One hidden turn or mirror swaps the rows below in pairs. Which row is each named row swapped with?
tutem: [-40.8  33.7   0.8 -19.9  29.4  19.6   4.4  24.1  -5.7  29.4  24.3  -3.1
 -11.9 -10.1  -8.9   0.4]
dab: [ -3.5  -4.0  -3.8 -13.4  37.4   0.2  -3.9  -3.8   7.8  54.6  24.5 -48.7
  21.5 -22.3 -37.2  -6.9]
sedun: [ 23.0   8.2 -11.6 -25.3   2.4   7.6  -9.3  32.0  26.7  15.9  26.9  22.0
  20.7 -39.0  -5.7 -17.0]
puruk: [  0.1   8.0 -13.5 -28.6   6.5  14.7 -14.4  34.1  26.4  25.2  35.8  24.5
  17.6 -26.6  -7.0 -16.1]
nole: [  6.9  10.5  -5.9  11.2  12.0   9.3  14.7   1.4  -3.6 -33.7  -4.7   3.9
 -22.3  -8.3 -12.9 -22.1]
lek: [ 11.9  -2.5 -16.0  11.7  26.0 -13.0  -9.2  -4.5   6.5  44.6 -11.8 -46.9
 -22.1 -21.1  14.3  -1.8]
nezop: [-29.6 -34.2 -13.8 -13.8  27.8  -4.5   6.0 -18.8  18.1  19.9   1.6  14.6
 -14.2 -22.4 -12.2 -16.3]
puz: [ 15.4  -4.3   7.2  10.1 -17.3 -20.3  14.1   3.4  33.4   4.6 -12.0  15.3
  27.5 -20.9   8.9 -29.2]
litus: [ 10.9  12.5 -26.0 -20.5  13.2  15.6  -0.9  -8.4  14.8 -13.8 -11.3 -15.4
  32.4  23.4   9.5  25.7]
fud: [ 11.9  36.8  -6.9  10.4  -5.8  -5.9  13.5  21.5   2.7   1.4  37.8 -34.8
  20.9 -29.7 -47.0 -14.1]
sotel: [  4.0   8.9  19.4  10.2 -18.1 -21.3   4.3  -4.2  36.5  16.0 -10.4  12.4
  37.5 -13.8   5.6 -27.1]
rig: [  1.7   1.0  -9.4   0.0  33.0  -4.9 -13.7  17.5  34.7   9.6  19.0 -55.6
 -33.6 -24.9  10.6 -17.3]
rozun: [ 20.0  -1.4  12.9   8.2 -13.6  -7.7   2.9   5.6  27.1   0.4  -7.6  20.7
  27.8  -8.3  -0.3 -36.6]
mit: [ 23.6  22.2 -40.1  14.0   2.0 -15.8   8.2 -10.1  33.4  35.6  36.8 -44.1
 -11.8 -12.3  -3.3  12.4]
nosu: [-20.5  25.4 -34.6  11.1   4.6  -7.1  22.7  -1.1  26.3 -18.8  20.7 -32.4
 -38.2 -13.5 -12.6   4.8]
tozoz: [ -5.1  28.1 -10.0 -13.7   9.9  13.6  -4.3  17.4  15.4   5.5  28.4 -29.1
  56.6   7.2 -16.4  36.9]
kad: [-24.2 -36.1 -23.1 -12.5   9.0  -9.0  16.1 -19.2  23.5  18.6   3.3  15.6
  -6.0 -26.5 -16.1 -17.5]
Duka: [ 15.8   2.4  33.6  25.7  15.9   3.9  31.9  35.0  22.4  19.0   6.8 -46.2
  16.3 -14.8  -7.8   3.3]
gel: [ 19.1  -5.2  25.0  28.3   6.8  -0.8  30.0  36.3  31.7  11.7  13.9 -50.7
   6.0 -19.0 -17.3   2.1]
lefo: [-38.6   8.4 -16.6   9.5   3.3 -19.4  -4.7 -15.4  35.1 -31.6   1.9 -18.1
  -0.8   3.2  16.7  13.6]
saken: [-21.2  17.2  -1.3   2.6   8.6  -1.5  -7.3  15.6  20.9   1.8  36.8 -36.4
  54.5   0.8 -21.5  38.1]
degu: [  2.5  -4.1  -6.1  -5.9  15.8  13.2  30.8   8.5  32.5  -2.7 -12.4 -19.9
   9.7  26.0  32.0  23.6]
burag: [ -1.5  -2.7   8.6  -6.2  40.6   7.2   0.9  -1.6   1.5  52.6  20.0 -51.3
  17.6  -9.0 -30.8 -11.1]
Feno: [ 16.2  -8.9  25.4  17.9  13.0   7.0  37.6  27.2  32.6  14.6  -5.9 -45.6
  12.3 -14.8  -4.1  21.8]
Nazak: [-17.3   3.4   5.2  13.3   2.5 -18.4 -16.1  10.6  29.7   9.4  40.9 -28.1
  50.7 -17.3 -35.6  28.7]
Kor: [ 13.6 -34.1   2.6  -4.3  33.8   7.1 -29.2 -20.3  14.1  -4.5 -11.2 -15.9
   8.4  -1.5   1.9   0.1]
Dugo: [  2.2  22.5  -9.0   6.4  14.2  18.3   8.4  -2.4  14.5  30.2  30.1  32.8
 -13.4  16.0   8.6   5.4]
Gal: [  5.3   7.7  14.3  11.0  34.9  -6.7  -6.1  23.6  31.9   3.5  21.5 -43.4
 -31.9 -27.9  11.7 -15.2]
fulup: [-22.9  -3.8 -14.9   5.0   9.8 -12.4 -14.6 -16.7  26.1 -35.4  -4.1 -12.2
  15.8  10.6  13.4  18.2]
von: [ -4.8 -21.7   1.1   8.5  26.6  -0.8 -22.3 -15.2  18.3 -27.6 -13.7  -8.2
  11.3   9.7   5.1  18.0]
Puge: [-49.7  30.7  -2.5  13.6  -4.7 -24.4  13.7   2.2  38.9   2.9  38.8 -29.8
  18.6  -0.6 -10.5  21.9]
kevu: [-17.0  29.9  -1.8   2.2 -17.2 -28.7  14.1   7.9  47.2  28.7  29.0 -25.8
  47.6   2.5   7.0   0.3]
Rulav: [-17.6   8.7 -34.1 -24.4  17.1  -3.7  21.2 -22.7  -6.8   6.3 -11.8   9.7
  -5.5 -11.3 -10.2 -21.5]
vupu: [ -5.3  18.4 -54.4 -30.3   1.0 -13.5  -5.8  -1.6  13.5  15.3   1.6 -36.6
 -11.0 -35.8  -4.1  -7.2]
zif: [-26.5 -18.5  15.4   9.4   5.2 -12.3  -8.3  11.0  32.6  24.2  50.8 -17.8
  29.7 -33.3 -35.6  13.6]
zadu: [-21.8  29.3 -12.1  -8.4  26.8  -2.9  31.7   4.4  -6.7  37.0  29.0 -48.3
   5.5 -19.3 -37.9  -0.5]
zar: [-17.1   1.6  -6.6  -0.7  -1.0   0.3   6.6  22.0   5.7  58.0  21.4  28.5
  10.6 -31.5  -8.1   5.6]
Mimu: [  8.8  54.7 -22.1 -17.2   9.6  21.8  -2.5   3.8  -3.2   9.5  26.6  -0.8
  22.8   8.8 -25.6  -6.3]

tozoz is swapped with lefo
nosu is swapped with Mimu
kad is swapped with burag
Puge is swapped with litus
von is swapped with Nazak
zif is swapped with Kor
gel is swapped with rozun
saken is swapped with fulup

